Each path below is one point turned by a fixed rotation once a step. After each direction that follows a path, write how fast that rotation turns it, in degrees a step (0 if it stays still).
Each turn is a multiple of 5 degrees from 10 to 175, or 0.
Each row of a path follows its step; steps can be skipped.
path 1
step 1: -10,-23,-7,12,2,11,-5,-9,13,-7,-10,10,17,8,-2,0,10,1,4,-12,-6,13,-11,13,0,-10,-3,-4,12,2,1,4,7,-14,-8,9,-2,-32,-1,-4,-15
step 4: -9,-11,1,8,2,3,-9,-12,5,-2,2,23,5,4,-7,20,-5,0,-6,-15,18,0,15,1,8,7,5,2,-5,-15,1,10,22,1,8,23,-10,-10,-14,13,-12
step 6: -2,-1,-5,4,0,3,-7,-5,-7,-7,9,21,2,13,-3,20,-1,15,5,17,20,-1,-9,19,-5,15,-10,-6,-7,-10,3,-2,-8,2,17,17,-1,-24,-4,-10,5
step 9: -2,-11,-12,8,3,4,-5,17,13,-6,17,20,12,8,-5,9,-16,20,9,-3,-11,-16,3,-11,11,24,-9,1,2,7,13,0,-8,-9,8,10,-1,-1,8,-1,8
step 10: -21,-11,-2,17,-15,7,1,0,1,3,3,14,19,0,12,-2,0,3,15,-14,25,-12,-4,0,9,-18,-1,-15,-12,-1,12,-7,-4,0,2,8,-1,-17,-5,-5,-14
step 11: 9,-7,-4,3,10,28,3,4,9,3,-6,16,-3,10,15,-5,-6,10,33,2,4,-11,4,0,5,14,-16,-2,8,-6,2,15,12,-2,7,-6,10,-9,9,11,-6
step 12: 6,3,-12,28,-13,10,-10,3,-1,-2,5,10,8,5,9,3,-15,6,-1,-4,3,-7,-26,11,28,0,-12,-10,4,-1,-8,-5,-7,-7,0,-5,-15,-17,1,-3,7
step 14: -6,-4,-12,16,-9,-3,9,-16,-3,-21,-3,-8,11,0,12,-1,-4,7,18,-14,7,-5,-12,-17,11,12,-15,-9,13,-8,-2,18,19,-12,-2,2,-4,-7,-5,-7,0
step 15: -5,7,-6,-3,12,1,13,-4,10,4,1,27,3,13,-5,29,-23,5,10,-15,6,0,-13,12,6,9,-22,1,0,0,9,0,-1,5,-10,-8,-5,-8,-8,0,3
step 16: -34,-20,-1,10,-11,3,10,1,11,4,-9,8,9,5,6,-5,-2,-2,7,1,-4,5,-5,12,5,6,2,-8,28,-8,2,12,0,-5,5,1,-11,-20,-8,-11,8
Directions:
-1,-1,-1,-3,7,-1,-1,0,3,3,0,1,-8,-2,-1,4,1,4,1,2,1,-2,11,-2,3,5,-1,5,3,-4,0,-1,0,3,5,-3,0,-3,-2,3,1 -> 160
-4,0,2,-1,5,-4,1,-6,-1,-1,-7,3,2,-2,1,7,-4,-2,-4,0,-4,5,-1,0,-2,-1,2,-3,4,-4,-4,1,2,-6,-2,-3,5,-2,-4,2,3 -> 25
0,-5,3,3,-1,7,-1,2,-1,2,-5,0,-6,2,1,-2,1,-2,3,9,2,3,-5,7,-1,2,1,3,0,1,-5,-3,-4,0,-2,-3,3,-8,1,0,-2 -> 70
1,3,-7,2,0,2,-3,-1,-7,2,2,-2,-2,6,-5,2,-6,5,0,0,-1,0,-2,3,-2,3,0,-2,3,-4,5,-4,-6,-1,-3,-6,0,4,3,3,4 -> 115
-2,-1,-6,-4,2,0,1,-1,-2,2,1,1,5,-8,-1,2,5,-2,3,-1,4,-3,-4,3,-8,0,-7,2,3,0,3,-4,3,2,0,-1,5,-3,5,-1,2 -> 80
path 2
step 0: -9,3,-1,8,-7,-3,-1,9,13,-6,4,-24,8,-7,14,2,6,-3,-2,9,8,-9,-3,2,18,-1,-13,15,12,0,-9,4,-9,22,0,19,12,2,-7,-2,-16
step 3: -18,-8,0,3,-4,-3,10,13,14,-13,-8,1,-9,4,-7,14,2,-11,1,28,-14,1,17,2,-12,-8,2,-4,8,-6,10,3,7,0,6,17,-1,18,-12,-3,0
step 5: 7,-9,-16,-7,2,6,8,-9,2,9,-14,6,0,0,20,-8,10,-14,16,-17,6,6,-3,-1,-1,6,-12,10,12,0,-1,-20,19,5,-1,-1,21,-6,3,-6,1
step 6: 25,-1,7,9,-14,1,2,-10,22,-15,-5,-9,-8,-16,14,4,2,-13,-16,8,6,-1,2,1,-4,-8,9,-6,-2,3,1,1,-10,14,13,5,18,-1,-2,-5,10
step 8: -8,13,-8,-19,11,-11,0,-1,-1,5,-4,-5,7,-13,2,8,-5,-13,29,-6,-5,9,-11,13,-6,-3,3,-3,-7,-4,6,6,1,-5,6,13,-1,-11,-15,-6,-24
step 9: 1,-5,-3,-18,-3,-10,-11,-7,7,-23,-6,16,-20,2,4,-1,-20,14,-6,6,-3,2,5,17,-8,-11,0,-3,-6,-1,17,-4,3,8,5,1,-14,1,-7,8,3
step 10: 1,1,-5,-5,6,2,-12,1,-17,-1,4,14,-4,6,-8,11,14,1,2,-19,7,-3,1,-8,-25,2,3,16,0,7,13,0,-5,3,-6,-4,-7,6,25,7,16
step 11: -8,3,-12,5,-13,-10,-8,3,3,5,1,-14,7,-7,5,-5,15,-7,13,13,2,-5,-7,-8,-4,4,-10,25,-2,-1,10,-28,-9,-8,17,4,11,4,4,-1,-7
step 15: -20,-12,7,2,10,-10,-13,2,0,-21,6,1,4,29,6,3,-2,15,-10,2,1,-6,7,1,14,-6,13,0,-1,12,6,8,2,-5,-12,8,-10,13,1,-2,-7
step 16: 6,-11,6,-10,7,0,0,18,-8,12,0,21,7,3,11,18,19,6,11,-10,-2,0,8,5,-1,18,-15,9,5,0,0,-7,13,-3,-10,-5,-1,12,6,-11,-14
Directions:
-3,3,2,1,8,0,-6,1,2,4,-3,7,4,-3,-2,-1,1,-6,2,4,-2,1,-1,-3,-1,-2,-6,0,5,1,2,1,-1,4,1,-4,5,-3,4,0,-6 -> 130
-7,-1,0,6,-3,-3,-4,6,-6,1,0,2,0,-2,-1,0,1,3,-3,-1,-2,-3,3,-2,8,6,-4,-4,2,3,-3,-3,-2,2,-3,6,-2,2,1,0,-1 -> 25
3,0,-3,-1,0,-5,-8,6,0,1,-3,-4,3,4,-1,3,2,-2,-4,-6,1,-2,-2,-2,-2,-2,2,-1,-7,0,-3,7,-6,3,0,0,4,-4,-4,-4,0 -> 170
4,8,4,3,-4,2,1,-1,2,5,-6,-2,-1,3,8,-4,1,4,1,0,1,4,-4,-6,0,-4,-1,-2,0,3,-1,4,1,0,0,7,-1,0,1,4,-1 -> 55
-2,4,-1,-6,-1,0,-5,4,-2,1,6,-7,-2,1,5,0,-1,0,-1,4,-4,0,1,2,-1,-6,-4,1,2,-1,-4,-3,-3,-1,-2,-3,-6,-3,8,-4,2 -> 25
path 3
step 0: 5,4,20,-14,18,-18,10,16,-12,15,-4,-5,-14,25,3,12,16,-6,-1,18,16,9,1,-3,22,-12,8,-1,7,9,2,0,-13,-1,6,12,9,-6,2,2,6
step 1: 12,-19,-3,-1,0,8,13,22,-22,-1,17,-11,1,-5,5,-8,-7,-12,7,1,-5,-20,12,2,-1,1,30,-6,-8,9,-11,-9,-4,5,-2,20,-6,12,-9,8,12
step 2: 12,2,10,-9,-12,17,-6,-1,9,-1,4,-6,-24,4,-21,30,-15,19,6,2,8,-1,-1,4,9,10,14,9,-1,5,-9,0,1,12,19,10,21,2,0,13,3
step 3: 0,-9,8,19,10,8,-5,23,-8,0,11,-10,-8,27,13,14,0,10,8,5,5,11,11,-11,11,-10,-2,3,-2,6,29,3,-11,-10,-7,20,0,-9,-7,11,3
step 7: -2,1,3,5,6,24,3,4,-6,7,-15,-15,3,-6,-15,-8,-17,-14,6,-9,24,-12,8,1,-5,-6,16,-10,-20,-5,2,24,-2,1,1,11,13,-11,-8,21,-9
step 10: 11,-9,-11,7,3,-1,-8,15,-5,-5,-4,-16,-1,-19,-4,14,-13,-11,-3,12,17,-2,-2,3,-6,-10,6,-1,-21,13,-26,12,20,12,-5,9,-7,-10,-2,23,-4
step 11: 20,1,3,3,6,10,6,9,1,-4,-13,-2,-26,-17,-16,20,12,3,-8,15,5,19,14,17,-2,-12,7,7,0,-11,18,-1,-15,-4,-1,1,12,12,12,10,-2
step 12: -3,-5,1,22,-6,-11,21,10,-9,16,-1,-14,1,7,-2,-9,-20,6,-19,9,17,6,18,-14,6,7,8,11,-7,19,5,4,-23,7,-8,-2,-12,5,-1,12,1
step 13: 8,-12,-17,0,4,-11,10,-6,6,-6,-6,-10,-6,7,-15,7,-13,-19,12,20,13,3,8,11,5,6,12,-14,-14,-5,-6,-15,10,9,19,12,-9,-10,13,24,-3
step 15: -6,9,5,6,10,-18,34,3,13,-5,3,-19,-2,-6,14,5,3,18,-3,5,19,1,8,-15,10,6,11,14,-14,1,-1,19,-1,0,0,12,7,-1,8,21,2
Directions:
3,-6,-2,-2,-3,-4,-5,-4,3,1,3,1,5,-2,-4,2,-2,-3,2,0,-5,2,-4,0,5,3,8,0,0,3,-4,-8,6,3,-1,2,-2,2,-3,1,3 -> 90
4,-3,-3,-3,-1,3,-2,-2,-1,-1,3,-1,-6,-4,2,-3,1,-1,-6,-4,-1,1,-2,6,-3,4,1,7,-7,-3,0,-1,-2,-4,3,-1,6,5,-1,-2,0 -> 115
2,-3,-5,-4,3,-3,0,0,1,2,1,1,5,7,5,-4,-3,-1,-2,-3,8,1,0,-2,6,-3,-3,2,0,3,0,2,3,-7,-2,2,0,7,0,4,1 -> 120
0,0,5,-3,-1,6,1,0,-3,4,7,1,3,4,3,3,0,4,3,-6,2,-3,-4,1,-3,-6,-3,-2,-2,-1,3,-6,1,6,0,3,6,-1,-5,-1,0 -> 20
-1,-3,1,5,0,7,-3,-5,6,-3,2,-3,0,7,4,-4,-6,1,0,6,0,1,-5,1,0,5,-3,-2,1,-2,3,-3,-1,-3,4,1,-2,-6,0,2,-4 -> 70
2,0,-3,3,3,0,3,-4,-4,1,1,-6,1,-2,3,1,4,-5,3,-5,1,2,5,0,3,4,-4,-1,-2,6,-5,-4,-3,-4,-1,-1,2,-10,-4,0,1 -> 120
path 4
step 1: -10,-7,-16,-7,2,7,-3,18,4,-2,-2,-3,-2,12,7,-19,-17,-5,-19,-11,20,12,3,22,-5,2,10,0,13,-5,4,-8,14,12,-1,4,-22,17,9,-10,2
step 4: 20,-6,-7,16,4,11,12,-5,-5,1,28,6,2,2,15,1,6,-3,3,8,4,5,-18,1,-16,11,-2,3,12,3,0,7,-24,-22,-8,-1,-1,0,6,5,-25
step 5: 13,-12,-9,-4,1,-4,-11,-6,-17,-2,8,0,-7,0,-8,-6,8,-10,3,27,27,-14,-1,10,9,16,-8,-14,5,-3,-9,-10,-2,2,4,1,-24,-13,5,3,-14
step 7: -8,15,-2,-2,-9,10,9,-5,16,14,4,-5,2,11,-10,2,13,16,-10,-7,3,2,23,20,0,6,13,10,8,17,21,-8,12,-13,14,-5,7,16,0,-5,4
step 8: -19,1,-1,11,16,9,1,9,-5,18,-5,-15,13,22,15,12,10,11,-5,-6,11,-6,18,1,0,-11,-3,2,17,17,-3,0,-18,10,-16,2,2,9,6,13,-4
step 9: -10,-16,3,-2,-2,-19,2,7,-2,-8,0,-1,-10,5,29,4,19,20,22,10,-1,-4,-1,10,-7,-5,-6,-3,-1,-19,-1,9,-13,-5,-17,13,0,-5,11,10,-8
step 10: 17,-5,-26,-11,-2,-8,2,-14,-7,-11,11,-7,8,-3,14,-16,2,10,5,15,-17,4,-9,15,0,5,2,1,-13,6,-19,0,24,-6,-8,6,2,-9,9,5,-15
step 12: 4,3,5,12,17,2,-12,27,-1,2,-16,-2,-11,0,-11,-12,1,4,-1,7,9,-9,10,11,11,6,14,10,6,15,31,9,3,6,8,-9,-15,-4,3,-7,-6
step 13: -10,3,-3,3,12,4,4,1,7,-16,-22,-11,-4,8,-9,6,18,10,0,5,-6,0,-2,-4,1,10,30,5,19,5,10,-4,-10,-15,-9,2,3,-9,-13,25,12
step 14: 5,-3,-1,5,7,-5,23,0,15,-8,1,-15,1,21,12,12,36,9,-11,6,-1,0,-2,-16,-3,13,-15,-15,-1,1,-9,-2,-2,-15,5,3,16,8,-1,-2,-5
Directions:
0,3,-3,-2,0,5,6,-6,-1,4,-3,1,-6,3,1,-2,2,5,-1,2,-7,2,-3,0,0,-3,0,0,-2,1,-4,-4,0,-4,3,-5,5,1,-2,-8,1 -> 100
-2,3,5,5,4,-1,0,2,1,-4,-2,2,3,3,-5,-3,-1,-6,5,1,-1,0,1,7,-2,-3,3,0,-2,6,4,-8,0,1,-1,0,3,5,-1,-4,4 -> 70
3,2,-1,0,0,-7,4,-3,0,1,3,1,4,-1,-2,-4,-2,3,0,7,0,7,-3,1,2,6,-6,-2,-4,-1,-1,-3,-5,3,-6,6,-4,0,-1,-4,2 -> 70
-2,4,10,-2,-6,0,5,-1,4,-2,3,2,-7,-4,-3,-1,5,-1,1,0,1,-2,1,3,-7,3,-1,0,2,-2,1,4,-4,-1,1,4,3,-3,4,-3,-1 -> 155
2,2,-4,1,0,3,4,0,2,2,-6,0,0,1,0,3,-4,-3,3,2,5,3,2,-1,-4,4,0,-6,1,3,-6,3,-2,4,5,2,1,9,3,1,-7 -> 110
